Rotation paths and how fast each direction turns (deg/step):
Each turn is a multiple of 5 degrees from 10 to 175, or 0.
Each row of a path follows its step; steps can be skipped.

step 0: [ -6.4 -11.8   6.1   7.2  -2.0  10.5  -8.8   5.8  -2.0  45.8 -16.9   1.9
   2.7  17.1 -14.7 -13.1  -3.5  -5.7   5.5  14.3  47.9 -10.4 -17.8 -14.8
 -13.1 -20.1   1.3  31.1   1.7  25.3 -18.0 -10.8   0.4  -8.1  -6.0 -16.6
 -18.0  12.9]
step 1: [-31.5   9.5 -29.2  16.8 -25.0  11.3  -3.5   5.1  20.7  37.7   4.8  -6.4
  -6.2   5.6   4.7  -4.3  20.2 -13.2 -17.3  -6.8  10.7   9.7  37.2  -3.5
 -13.5 -19.3   5.1 -12.4  -7.5   4.8  19.2 -10.4 -34.5   6.9  -0.5  -2.4
  -7.9 -11.5]
step 2: [ -2.0   5.3   0.6 -10.1 -28.5 -20.6 -28.6   4.1  34.7   5.8  -9.4 -31.3
 -12.3  -6.0  17.3 -10.4 -14.9 -16.8 -15.7  10.7  -9.4   7.1 -15.1   6.2
 -40.0  -5.7  -9.0  13.7  -0.4   3.0 -18.4  13.8  -9.3  22.4   4.9  20.3
 -22.4   0.6]
step 3: [ -3.9   1.5  20.1  10.2  -7.7   9.4   1.6  30.7  28.8  -1.0   5.2 -35.3
   9.9   4.3 -12.3  -9.3  33.9  21.7   9.4  17.0  16.1 -15.0 -18.6 -10.9
 -22.7 -23.9   1.3 -21.0  31.3   7.1  -0.3  -0.5  11.3  11.6   3.4 -10.5
  -3.8 -19.7]
step 4: [-17.6  11.0  13.9  -8.4 -20.5  15.7 -15.3  12.3  -7.1  -2.3 -19.9  14.9
  -3.0  -5.1   1.1  -0.2   4.7  10.0  -1.4 -12.4  38.1   0.3 -10.1 -14.1
  -0.6 -43.9  28.7  14.5 -11.7  14.5 -21.6 -33.1 -11.6  25.7  -7.3  12.0
  -7.2  -6.9]
step 5: [-11.4   8.4 -11.8  18.7 -31.4 -16.8   2.1  11.4  -2.8  16.8 -10.5 -10.6
 -11.1  17.2  10.3  13.1  -7.3 -14.8  -0.5 -21.4   7.1 -42.1  20.4  25.7
  -7.7  -6.1  -9.7 -10.1  11.1  -6.8  -8.4 -27.4 -20.8  11.0  21.5  -2.8
 -24.4 -23.7]
step 6: [  8.2   4.3  -0.5  -3.3 -12.8   0.6   4.0  -8.3  -6.1  28.0  -2.3 -28.9
   8.7   8.7  11.9  -1.4  -8.1 -12.1 -14.6  -2.8  14.0 -10.1  -6.9  -7.7
 -39.6  -4.4   0.1  21.9  26.2  -7.6  -8.1  11.0  11.7  54.6 -10.9 -17.7
  -9.4  23.7]
step 7: [-18.3 -14.5   7.5  15.9   3.2  16.5  -7.8   7.8  20.8  19.6  -3.6 -17.5
  15.2 -19.0 -13.5  -6.6   4.4  -2.8 -11.2   1.8  52.4  12.1 -12.4  -0.1
   0.4 -28.8 -28.0  -9.8  16.1   6.6  13.8  -2.4 -17.0  -5.3  -5.2 -25.5
 -27.0   0.6]
step 8: [ -5.0  15.2 -15.1 -14.8 -36.6   1.6   5.5  -8.0   5.9   7.6 -35.0  -2.2
  -5.6   4.6 -14.4 -24.4   6.1  -3.8 -16.8  10.4   8.3  14.5   7.5 -13.5
 -32.9 -31.1  20.7   4.1 -14.1   5.4   4.5  -7.1 -39.1  -1.3  21.1   1.0
  -6.2 -11.1]
step 9: [ -1.6   0.4   6.2  -9.4 -29.4  13.4 -37.2   9.1  22.6  28.9   2.8 -24.8
 -17.4  14.6   1.3   6.6  -0.6 -13.0  20.0   6.2  -5.4 -23.3  -8.5  23.8
 -41.0   8.2   5.5 -10.8   9.8  18.9 -18.0  -9.9  -9.3  -6.3  -5.9   0.5
 -15.0 -15.2]
[ -3.1  -5.4   1.3  -6.1  -5.1  -2.7  -9.6  -9.8   8.8  -9.1   2.0   0.5
   2.8  -3.8  -9.4  -7.1   0.5   8.9  -2.6  -0.5  -5.0   3.4  -5.7  -0.7
  -4.7   2.3   4.7 -10.2   5.6   2.7   1.2  -4.5  -4.2  -0.1   5.4  -0.7
   2.0   2.0]
65
[  0.2  -4.5   4.9  -1.5  -1.9  -6.2  -1.8   1.2  -7.2   0.5  -4.9  -2.0
   6.5  -1.0   0.5  -1.4   0.8  -2.9  -4.3   2.2 -10.8  -3.2   5.1   6.2
  -4.5   1.3   1.9  -4.6 -11.4 -11.4  -8.8   6.8  -8.6   0.6   5.7   1.4
  -6.5  -5.3]
110
[ -8.9  -7.8   0.8   2.3  -8.8  -3.4   3.6   3.7 -10.1  -0.3  -2.5   0.7
   7.7  -0.2  -1.1   2.6  -3.4   2.0   5.5 -10.8  -1.1  -4.8  -0.1   4.4
   6.3   3.3   8.9   0.3   3.5   9.1  -3.6  -1.4  11.1   4.1   4.7   1.6
  -0.8   1.6]
60
[ -1.8   5.1  -5.6   5.8   0.2   7.2   4.2  -4.1   1.5   1.8  -8.1   7.1
 -12.6  -2.9  -2.0  -9.3  -4.5  -1.8   2.4   0.3  -6.3  -0.1   9.6   4.2
   7.7  -4.0   5.9  -4.8  -1.2   7.4  -6.2  -4.1  -7.9   1.6   1.2  -0.1
  -1.6   0.1]
100
[-10.5  -6.0  10.0   1.8  12.5   2.5  -2.1  -2.9  -2.7   9.8  -1.5  -3.9
   2.1  -2.4   8.0   6.2   0.1   9.4   3.9   1.5  -5.5   3.8  -1.0  -1.9
   1.4  -4.4   1.8   0.3  -2.5   3.2   5.3  -5.2  -8.7   4.9  -1.2  -3.0
   5.1   1.5]
115
